In the rows, zero is written as 128.
The rows of R fall into a few groups, which share some directions, and each row is roughly a mix of its group's hidden directions.
R:
[[ 98 142 144  94 117 101 180 129 118 115]
 [117 114 171 102 115 128  87 153  98 122]
 [134 143 168 144 153  96 121 101 142 168]
 [146 123 106 159 142 177 113 123 157 158]
 [134 128 108 133 112 132  85 136 118  69]
 [132 141 103 125 124  62 128 101 110 121]
 [142 128 119 136 106 126  92 138 118  65]
 [115 125 164 107 134  88 158  91 109 124]
 [102 117 126 108 110 153 151 169  97  97]
 [118 120 161 126 142 134 170 127 131 183]
 [121 121 127 108 107 100 107 124  97  72]
 [119 114 164 108 113 175 152 146 105 106]
 [132 146 152 142 126  76 109 111 170 123]
 [149 116 125 142 140 128  59 124 142 145]
 [ 97 123 139  99 109 131 165 151  92 100]
 [140 145 136 134 114  68 105 105 150 108]
 [ 99 137 149  96 110  99 167 139 101 109]
 [160 117 119 143 143 149  67 115 144 134]
 [136 132  68 118 117 104 118 102 129  96]
 [113 129 146 103 135 130 183 124 141 172]
 [131 138  93 140 137 102  75 118 141  98]
 [149 107 132 143 124 199 122 130 120 135]
 [122 126 158 146 133 169 104 180 125 125]
 [143 151 150 163 147 107  84 135 154 146]
 [107 110 120 115 121 175 147 166  98 109]
 [144 124 124 159 134  72 101 108 104 138]
 [114 133 103 127 147 109  71 114 134  94]
 [129  99 151 132 109  85  97 141  89 134]
 [146 141  75 150 126 126 173 107 131 121]
 [159 121  91 109 123 124 154  87 110 157]
 [152 128 112 180 143 133  87 140 131 154]
 [103 123 139  95 128 178 170 132 119 119]
 [114 108 152 126 102  98 111 159  81 130]
 [142 121  81  98 114 143 147  86 137 113]
 [148 139  94 144 115 110  90 119 133  80]
 [142 146 105 136 154 174 130 107 173 130]
 [141 142 114 148 110  69 100 147 139 112]
 [153 149 132 147 141 115  89 101 175 134]
 [113 127 104  83 102 127 138 121 114  79]
 [138 106 153 124 130 129  60 129 128 149]
 [116 131 163 148 118 119  93 174 124  97]
 [113 120 115  96 122 114 167 103  79 121]
 [100 135 104  91 120  92 122 119 152  91]
 [118 145 111 124 137  99 185 104 156 133]
 [107 132  78  97 108  98 135 124 154 112]
 [ 99 144 154 100 128 142 181 137 129 102]
 [147 130 141 169 140 131  77 149 155 140]
 [129 115 148 131 112 127 101 161  79  93]
 [130 115 152 149 146 191 119 133 105 138]
 [136 125 139 132 117 190 137 172 131 133]
 [116 145 136 116 141 170 180 121 155 116]
 [153 128 138 171 147 117  89 139 147 164]
 [146 112 139 138 149 149  81 112 163 158]
 [131 147  88 149 138 155 164 119 163 149]
 [135 113 176 143 116 108 109 143  90  98]
 [108 125 149 107 139 138 172 133 138 180]
 [146 130 108 157 121 128  76 136 125  85]
 [150 133 106 126 138 156 173  85 150 122]
 [115 126 154 120 150 128 167 117 139 184]
 [146 116  68 122 139 138 137  89 122 146]
 [142 125 159 150 141 164 161 129 128 173]
 [109 125 154 102 138 123 174 129 134 176]
 [122 120 174 142 145 162 139 154 127 168]
 [141 114 122 161 136 178  96 147 102 144]
 [105 133 176 160 146 120 101 158 149 129]
 [137 127  84 122 114  82 121  93 130 104]
 [ 95 160 135 127 150 116 170 143 160 106]
 [118 145  80 100 116 126 133 116 166  95]
 [141 116 145 129 144 123  58 123 144 140]
 [127 126 172 144 149 171 123 147 142 162]
 [152 149 139 154 141  89 101 110 159 156]
 [135 141 137 167 151 108  89 131 167 149]
 [139 136  95 117 104 124  98 140 122  71]
 [171 126 136 178 126 103 119 116 101 144]
 [123 120  91 138 120 152  79 167 133 117]
 [157 117  98 169 139 145  86 123 143 147]
 [159 112 118 162 143 170  90 123 144 139]
 [127 111  76  99 116 161 150 115 120 105]
 [153 129 108 153 147 175  97 119 159 136]
 [ 95 152 137  96 121  90 163 139 118 107]
 [116 116 159 118 120  80  98 149  98 112]
 [141 129 108 141 110 122  83 135 117  73]
 [116 142  74 132 131  78 121 115 131 109]
 [139 123 107 107 131 123 176  92 126 168]
 [149 126 127 135 133 137 100  86 183 122]
 [137 132 109 132 116 132  85 134 123  67]
 [118 128 174 144 147 172 116 150 153 144]
 [112 142 108 128 111 107 190 137 106 112]
 [138 124 161 118 128 178 162 145 106 151]
 [155 101 122 138 130 129  92  97 144 175]
 [168 139 130 165 132  92 105 100 111 112]
 [139  89 150 129 108  85 108 121  92 143]
 [117 122 160  87 112 158 154 147 101 103]
 [107 134 168 152 146 128 136 165 156 161]
 [127 132 135 104 137 104 162  72 112 149]
 [ 97 158 132 115 140 162 170 144 157 124]
 [116 112 175 165 150 160 109 143 141 139]
 [132 137  84 121 123  89 112  92 133  95]]
Here is one row of each group, with its name. Which group are the others in?
[140 118 148 136 136 153  69 150 116 101] => J
[146 131 110 157 125 129  75 130 126  84] => P
[135 117 168 143 143 178 125 144 141 162] => Q

[161  94 123 159 115 154  98 132  94 123] => J
[100 128 120  86 107  87 147 123 145  99] => P
[147 124 115 145 133  85  70 128 120 112] => J
[108 110 133 108 112 129 157 145  67 117] => Q
[163 131 112 161 110  73 121 120 115 136] => P
[111 146 144 123 144 183 161 141 153 112] => J
[149 117 121 150 145 166  89 119 159 157] => J
[142 120 163 148 141 172 157 115 107 156] => P
[ 96 137 160  88 116 100 156 140 110 108] => J
